One vector is turned by the same rotation once a step. Each row is the vector after some number of steps, and that number follows the row.
The counts run from 0 to 410.
[-16   0  -3   9 -10   2 -20 -42 -16 -18 -23  -2 -22 -22 -18 -12 -45   7
  -9 -36  -3   9  12 -46 -21  -7   9  14 -26  17  31  -8 -10   2 -28  -9
  27   9  -6  17  -1 -16   4] -> 255
[ -4   6  23 -17  -1 -22 -26 -16 -12   0 -13  -5 -15 -15 -21 -22 -12  22
  -9 -44  12  -1   6 -41 -17  11   2  10 -39   7  28 -45  -6  -8 -25  21
  10  -2  -1  12 -16 -13  13] -> 175
[  2 -11  25  11  -9 -21  -9 -23 -28 -19 -14 -17 -41 -15 -39 -27 -16  15
 -19 -46   9 -15  -6 -41  -5   0   4  40  -4  18   3   0  -8  -3 -12   8
   6   0  19 -14 -29   2   4] -> 241
[  5   0  -3 -26   9  43 -10   1 -27 -13   2 -27 -18  -7 -22  -9  -7  18
   7 -19 -19  22  41 -15   5  -6   2  22 -15  19   0   2   9 -20 -44 -30
 -11 -12  10   2  34 -26  44] -> 210
[  1   8  29 -12   0   4 -10 -29 -39 -14   2  -4 -15  -9 -25  -4 -17   8
 -16 -27  -6   1  15 -39   4 -26 -10  27 -24  10  -5 -29  28 -24 -37  19
  18  -4  15  -2   2 -32  34] -> 248
[-16  -6  16 -24   4 -13   6  -9 -19 -19 -25  24 -25  -9 -16  -9   2   9
 -22 -39  22  -2  47  -6 -13 -45  -8   0  -7   4   7  -7  22   1 -44 -14
 -17   2  30  23   8 -14  -5] -> 344
[  1  22  18 -15   8  26 -26  -1 -15  -9  -2  -8 -24 -33 -39   3  -4  11
   6 -37 -18  17  30 -22  -6 -13  24  24 -11  22 -14   3  21 -23 -22 -15
  10  -2  27  -6   0  -3  41] -> 402
[ -1  -2  46   3 -19   8 -17 -11 -34  -8   1  -8 -13   2 -34 -10  10  -2
  -2 -48  -8   3  16 -14  -5 -10 -16  39 -34  -7 -10 -39   6 -20 -33   6
 -17  16  20   2  -7 -27  -2] -> 154
[  4  -8  21   4  13   0  -9 -26 -42 -18  -5 -31 -39 -18 -15 -23 -20  17
 -21 -12 -24 -19  36 -52  16 -12   0   7 -39  19   6  15   5  11 -20 -21
 -24   5  18  -2   2 -11   6] -> 228
[-24   2  -4 -41  28  -6  -5  -4 -14  -4 -20  -6 -18 -16  11 -22 -32  25
  -9 -21   9   3  53 -28 -13  -2  23 -12  -9  27  25 -11  18  -5 -34  -2
  -9 -12   3  17  13 -12  27] -> 190
[-30 -24  21 -22   6  -6  16   0 -21 -14   0 -12 -29  -7 -18 -29  -2  23
 -23 -19  -1   4  62  -2 -11 -16   2  10 -14  20  16  11   8   8 -21  -1
 -43   4  15  21  -7  -2  -3] -> 53
[-36 -14  23 -15 -15 -11  -5  -8   7  -8 -20   9 -17 -25 -36 -14 -12  20
 -17 -50  28  23   9   4 -35  -6  11  37  -2  25   7 -15  -2 -14 -18  22
   4   3  20  23 -13   9   4] -> 258
[-26 -22  15 -21  -1 -19 -18  -9 -12  -4 -24   1 -24   0  -2 -28 -14  14
  -8 -44  28  -8  26 -16 -29  13 -10   1 -30  11  22 -41  -8   5 -42   9
 -19  -1 -10  23   9 -14 -20] -> 273
[  1  19  28   1 -12  19 -43 -15 -16 -25 -10 -16 -21 -17 -24   1 -26  15
  -9 -38   3   1  16 -47  -6 -10  16  15  -5  25 -13  -3   6  -8 -34  -3
  17 -10   3 -23 -14  -8   6] -> 89
[-31  -6  13  -6   3  -9  12  -4 -15 -18   2 -21 -38 -12 -38 -28 -17  13
  -5 -34  -7  13  26  -9 -20  27  17  44  -1  27  23   6  -6 -10  -5   5
 -25  13  -6  14 -27  -5  19] -> 65
[-33  -5  12 -23 -13  19 -16 -14   5  -7  -9  -2  -1 -20 -10 -12 -25  26
 -10 -32   0  39  54  -5 -30 -11  14  -3 -32  11  23 -15  -4  -8 -31  -5
  -5   3  -2  34  14 -12  -1] -> 271
[ -3  -9   8   6  15 -16   6 -28 -37  -6 -11  -5 -44 -10 -31 -25  -4 -22
   6 -49  -1 -15   0 -38 -11  11 -13  30 -14  13  15 -21   9 -14 -20   4
 -14  15  14   7   3 -29  12] -> 235
[-22 -40   3  -5  -2  -7   3 -21 -21  -9 -27  -4 -22   8  -3 -31 -15   3
 -17 -38  19 -16  11 -19 -20   4 -28  17 -20   5  22 -29  -9   4 -43   2
 -32  -3   0  21  23 -18 -12] -> 42
[ -7  -4 -34 -23  18   1  -9  -6 -18  -7 -37 -12 -26  -6 -10 -25 -10   3
  13 -49  18  -3  24 -30 -15  23  -4  11  -6  14  35 -14  -1  -8 -43 -24
 -12  -7  -4   1  16 -20  30] -> 196
[ 11  -6  31 -23  20 -10 -18 -11 -22  -4 -19  -2 -11 -15 -17 -12   2  23
 -11 -41  22 -20   9 -35  -7 -19  -6  24 -13  13  -4 -39  15 -20 -36  17
   2 -12  32  -9  12 -18  27] -> 16
[ 10 -19  -4 -32  10 -26   7 -16 -29 -10 -21 -29 -27  -1 -20 -33  -5  33
 -15 -35  13  -4  26 -35   4  -1 -10  10 -27   7  47 -10  -6  -1 -29  -2
  -1 -18  11  12  13 -11  29] -> 37
[-22 -21   7 -21  -5  11  10 -12 -14 -12  -2 -10 -11 -20 -25 -18 -16  34
 -11 -27  -8  43  27   2 -19 -12  -3  29 -29  11  26 -11  -8 -21 -18   1
   1  -6  23  35  34 -13  35] -> 39
[ -8 -10   6 -37  22  33  -4  -6 -13 -11  -5  -4 -10 -14  -6  -4 -28  24
 -11 -15   3  17  36 -14 -10 -18   4  22   6  27   0 -11  23 -31 -41   3
  12 -16  26  -4  34 -14  40] -> 111
[-19   7  -4 -32  31 -10 -16   3  -6   5 -20  10 -17 -24 -22  -6  -2  -3
   9 -55  14   9  13 -15 -24  12   9  17  -4  21  20 -35  15 -32 -35   7
   1   4  21  11   6 -19  40] -> 98
[ -9  -2   7   2  10   5  10 -21 -28  -8  -6 -10 -33 -14 -49 -18  -4 -13
   8 -47 -10  13   1 -24 -14  14  -5  48 -10   9  11 -17  10 -23 -16   1
   3  15  20   5  -6 -24  35] -> 236
[-16  10  -3   2   6  -7   1 -26 -26 -16 -16  -9 -44 -14 -36 -13  -6 -20
  15 -45 -20  13  30 -33 -13   1  10  12 -17  16  26   0   2  -1 -22 -24
  -9  24   3  19 -14 -25  15] -> 157
[-12  21  38  -5  -9  35 -19   1 -16 -17   1  -1 -23 -12 -26   6  -1   0
  -5 -32 -20  16  62  -9  -5 -25  13  19 -12  15 -15   7  20 -15 -38 -18
 -18  12  14   4  -4 -17  -9] -> 73
[ 23 -13  31  -3  19   3 -28  -4 -36  -4  -8 -36 -34 -12 -31 -16  12  13
  -2 -41  -4 -23  16 -39   8  14  -3  21 -32  -2  -1 -19  -2 -15 -30 -15
 -26  -4  19 -13  -1 -22  22] -> 307
[ -2  -2 -16 -14  12 -13 -23  -4 -10  -6 -31  -8 -34 -18 -23 -27 -14  11
   2 -55  27  -9  -2 -45 -17  21   7  17   7  24  25  -6 -12  -4 -34 -13
  10 -17   1 -10  -2   1  27] -> 103
[  1   4  15 -24 -13 -22 -24 -20 -17 -20 -23  -5 -20  -3 -12 -11 -10  25
 -20 -41  14 -10  38 -38   6 -14  -2 -11 -21   7  30 -10   2  14 -50 -18
  -2  -7  -4   6  -3  -7 -10] -> 267
[-21  -8  23 -11  21   1  -8 -12 -12  -5 -27  22 -34 -36  -5  -5 -10  18
 -23 -33  21 -19  43  -7 -13 -24  14  -4  -9  22 -14  -9  28  -5 -31  -8
 -13  -4  44   6  11   0  -2] -> 14
[ -2  -1  35 -14   1  27 -26  -1 -24 -19  12 -40 -18  -7 -16 -20 -33  29
 -18  -9 -11   1  36 -44   3  12  11  26 -24  28 -10  -5   1 -15 -20  18
 -12 -10  -8 -18 -18 -12   8] -> 380
[-12  32  19 -26  -8   6 -26  -5 -13 -21   8  -5 -16 -22 -34   6  -6  15
  -4 -41 -13  33  38 -17  -8 -23  16  17 -17  16  13 -12  16 -20 -28  -9
  19   5  19  13 -12  -6  36] -> 171
